Named turns come first, each shown by rows before and after it. Which turns, in which order, take the first row of each pair that follows to the second? Write the first one first, as in the answered first pair.
K865 (before => after):
[-10  26 -44 -32   0  -3 -14  21   7  18] => [ -1 -24  42   5   8 -16  10  21  16  33]
[-18   7  80  10  22 -38 -37  28 -11   0] => [-21  53   3 -15  10 -26 -66  28 -24 -34]
[-2 21 25  1  1  6 -7  5 -8 -9] => [ -5  29   7 -13   2   7  -7   5  -5   1]
[-25  -2  12 -19   9   6  31 -54 -16  38] => [-12  -8  34  23  -7   8  12 -55 -34 -24]
K312 (before => after):
[-23 -18  16   6 -18   3  -3 -31   4  -9] => [-22 -32  -4  -2 -15   0  -9 -29   5  -8]
[ -8  14 -15 -17 -11   8  27  -4   4  14] => [ -5  15 -13 -14 -12   8  29  -2   4  14]
[ -8 -43  13 -15  10 -41 -39 -17  -9  26] => [  1 -48  27  -7   9 -35 -27   6  12  35]
[ 31 -29 -20 -10  -5  11  34 -28  17  30] => [ 32 -13  10   4 -12  17  45 -26  20  31]
K212 (before => after):
[  6 -16 -39 -12  11   1 -15 -10 -21  -7] => [  6  -3 -45 -18   8   8  -7  -5 -14   1]
[-43  11  16 -32  15 -19 -16 -15 -27  23] => [-24 -42   9 -21  25 -30 -26  15  -9  16]
[ 38 -21 -16 -15  18  -9  13  19  16 -23] => [ 19  40 -16 -30   8   7  27  -3   7  -8]
K572 (before => after):
[-14  10  -2   8  -7  14  24 -31  -6  19] => [-15  16  -5   4  -7  11  21 -30  -6  21]
[  9  76  55  26  -8  -9 -45  36   6 -51] => [ 14  63  59  36 -10  -5 -42  30   1 -62]
[-25   6  -2 -25  11  -8 -24 -41 -55  -5] => [-20 -10   5 -16  10  -6 -19 -46 -58 -14]
[ 13  29  51  31 -17  18  10  33  18 -18] => [  9  40  49  23 -13  16  10  38  19  -8]
Pairs:
Each pair is two turns apart.
[  2  15 -10   7 -42  54  20 -15  -5  -8] => [  6  -8 -41  -5 -34  49  15  -7   3  -5]
K312 then K312
[-24  36 -14 -13  20   1 -13 -28 -35 -23] => [-25  -8  -8 -31  43  -9   6 -19  -8  35]
K865 then K312
[  2 -21 -25  -4  10  -1 -17  -6  18   5] => [  6 -19  21  19   6   2  -4  -4  22   5]
K865 then K312
[ 23 -50   0   8   6  -4   7  26  41   0] => [ 15 -29 -39 -17   6   1   2  27  40   8]
K865 then K865
[  1 -17  15  17  -6 -10  10  -7 -13   1] => [ 5 -6 -7  4 -8 -3 16 17 13 20]
K212 then K572
[  6 -11   3  39 -14  15   7 -42 -29 -57] => [ 17 -13 -72   4 -15  27  20  -2  17 -28]
K312 then K212
[  3   4  -9  -9   9   5 -32 -11 -12 -13] => [  5  15 -21 -17   8  13 -26   0   3  -5]
K212 then K212
[ -3 -11  13  -2  15 -31 -39 -14  -9 -24] => [ 15 -14 -25  -7   8 -17 -25  23  30 -16]
K212 then K572
[  2 -14  27 -12  19 -23 -17  22   4  18] => [ 12  16  -8 -10   0  -7 -21  41  12  -8]
K865 then K212
[  3  30  26  19 -24  12  11   9  -3 -25] => [  3 -10 -47 -14  -5   2 -13   4 -12 -28]
K312 then K312
[-25   5   5   6  -2   8  27 -54 -28  21] => [-12 -32 -44  -3   5   1   6 -41 -26   1]
K865 then K312
[-12  44 -71 -10 -13   1  -1  19 -16 -40] => [-37   2 -24 -45  26 -25  24  -9  -8  59]
K212 then K865
[ 22 -45  44  31   0  14  42  27  45  11] => [  6   6 -52 -36   4  24  32  28  50  41]
K865 then K865
[ -8   5  29   0  -8  32  72 -43  10  48] => [-17 -15  52  -8  14   6  49 -37   5  64]
K212 then K572
[-23  -7 -19  -4 -20  15  15   7  14  16] => [-29  10  -4   2 -25  15  15  -8  -1  10]
K312 then K312
[ 22 -58  31   9  34 -37 -30   1 -10  22] => [ 22  22 -49 -30  14  -6 -17  38  32  43]
K212 then K572
[  3  13 -15   7   5  24 -15  -5 -11   7] => [ 0  9 -2  1 13 18 -9 -4 -5 27]
K865 then K572
[ 16 -12 -17  10   3 -16 -13  -2  -3 -17] => [ 20 -18   7  22   0 -14   2   0   6  -9]
K572 then K312
